In the data rows, 128 means zero.
Some points, one per row:
[168 160 160  94 150 116 125 148 168 167  94 126 108 175  88  94]
[161 160 160  94 150 123 118 169 175 161 129 113 101 162  81  87]
[168 160 167 122 178 102 125 169 147 167 122  99 142 155  95  80]
[126 167 118 101 130 116 153  79  92 167 177 140  80  86 151  94]
[133  77 146 177  81 109 146 128 168 174  80  92 135 113 123  80]
[112  91 160 157 102 109 125 100 175 161  80  85 163 113 130  80]
[154 146 139 143 164 116 146  86 113 167 170 119  94  79 171  94]
[105  91 118 129  88 123 118  86 175 140  87 113 121  99 130  94]
[119  77 118 115  88 157 118  93 175 174  80 113 128 155 137  94]
[140  77 146 163  88 136 111 135 168 161  87  78 177 127 151  80]
[ 78 139 139 101 116  88  77 121 154  98 149 113  94 106 157 177]
[133 146 146  87  95  81  77 121 168  85 163 154 135  99 109 149]
[147 146 139 115 102  81  84 121 175  85 170 154 135  93 116 156]
[174 153 153  94 178 130 132 169 140 140 170  99 149 120  81 114]
[174 146 139 129 178  81 104 169 175 154 129  85 149 155  88  80]
[112 167 125 136 178 102  97 176 154 161 129  92 163 175 137  94]
[126  98 167 108 178 171 111 121  78 112 156 154 156  79 171 121]
Here are 16 more points, each followed by its number:
[133 146  91 101 123 102 160  79  99 167 177 147 101  99 151 108] 0
[ 92  77 153 150  81 130 146 107 154 119 108 126 177 169 137  87] 1
[ 98  91 167  94 178 164 132 128  78 112 163 168 177  79 178 101] 2
[133  77 111 150  81 171 146 100 168 167  80 126 177 169 144 114] 3
[ 98  84 125 136  95 171 160 114 161 133  87 126 177 169 102  80] 4
[ 78 119 139  87 144 143 118 107  78  85 170 168 170 127 178 163] 5
[126  77 153 101 109 171 173 100 133 133  80 113 170 175 130  94] 6
[168 160 125 136 164 116 166  86  78 167 177 154 170 120 157  87] 7
[ 78  84 153 150 109 136 125  86 161 147  87 113 163 141 178 101] 8
[174 153 139 150 171 116 104 176 140 161 163 140 170 169  88  94] 9
[154 167  97 129 164  95 173 100  92 161 170 154 163  99 130 101] 10
[119 160 160 115  95  81  77 162 106  91 177 168 156 113 109 135] 11
[154 167 167  81 130  81  77 169 133  85 177 154 163 175 109 114] 12
[168 153 160 150 178 102 125 176 147 161 163 147 170 175  88  80] 13
[ 85 160 146 136 171 109 104 176 147 161 122  92 135 155 130  94] 14
[154 174 125  94 144 136 160  79  78 147 170 119  87  79 151 114] 15
Which three of these numbered points are nearest to each point below, looking only along the 6 directions in which the first points spread most? Their numbers follow each, nearest first.
[126 105  77  81 157 164 160 176 133 167 170  92 128 120  88  94] > 9 13 7
[ 92 160 139 150 178 157 153 176 127 161 115  78  94 155 171  94] > 14 7 9
[ 78 105 160 170  95 150 125  93 154 161  80  78 128 148 164  80] > 8 3 1
[147 105 132 129  95  95 153 142  99 112  94 119 114 106 116  94] > 1 4 10
[119 160 146 136 178 178 166 176 133 161  94  85 121 162 137 101] > 14 9 13
[133  84  84 101 116 164 132 135 133 126 101  78 101 127  88 149] > 4 6 1
[ 92 153 167 101 150 130  90 100  85  85 129 175 163 141 178 149] > 5 2 11
[154 167 153 157 130  81  77 135 120  78 136 147 101 113 123 170] > 11 12 10
[ 78 105 139 101 164 178 153 121  78 161 108 126 101  79 178 156] > 2 5 0
[161  84 160 136 102 109 160 121 161 167  87  92 163 113 102  80] > 4 1 3
[133 153 160 115 116  81  77 135 154  91 129 133  87  79 109 135] > 11 12 0
[154 139 146  87 157 123  90  93  78  78  94 168  94  93 178 149] > 5 2 15
[147  98  77  81 144 164 160 169 168 167 149  92 156 127  88 114] > 9 13 6
[168 160 146  94 130 102  77 121 140  91 143 126 101 106 171 149] > 11 12 5
[105  84  77  81 171 164 166 176 154 167 143  85 142 141  81 108] > 14 6 9
[105  98  77 163 116 143 132 142 161  78 136 154 177 155 102 163] > 1 11 8
[168 174 173 150 171 130 125 148 106 126 115 113  87 134 102  94] > 9 13 10
[133  84 104  81 137 178 173 148 120 147 122  85 128 113  88 142] > 6 4 1
[154  91  97  81 144 178 166 114 113 126 115  78 121  79  88 163] > 6 4 7
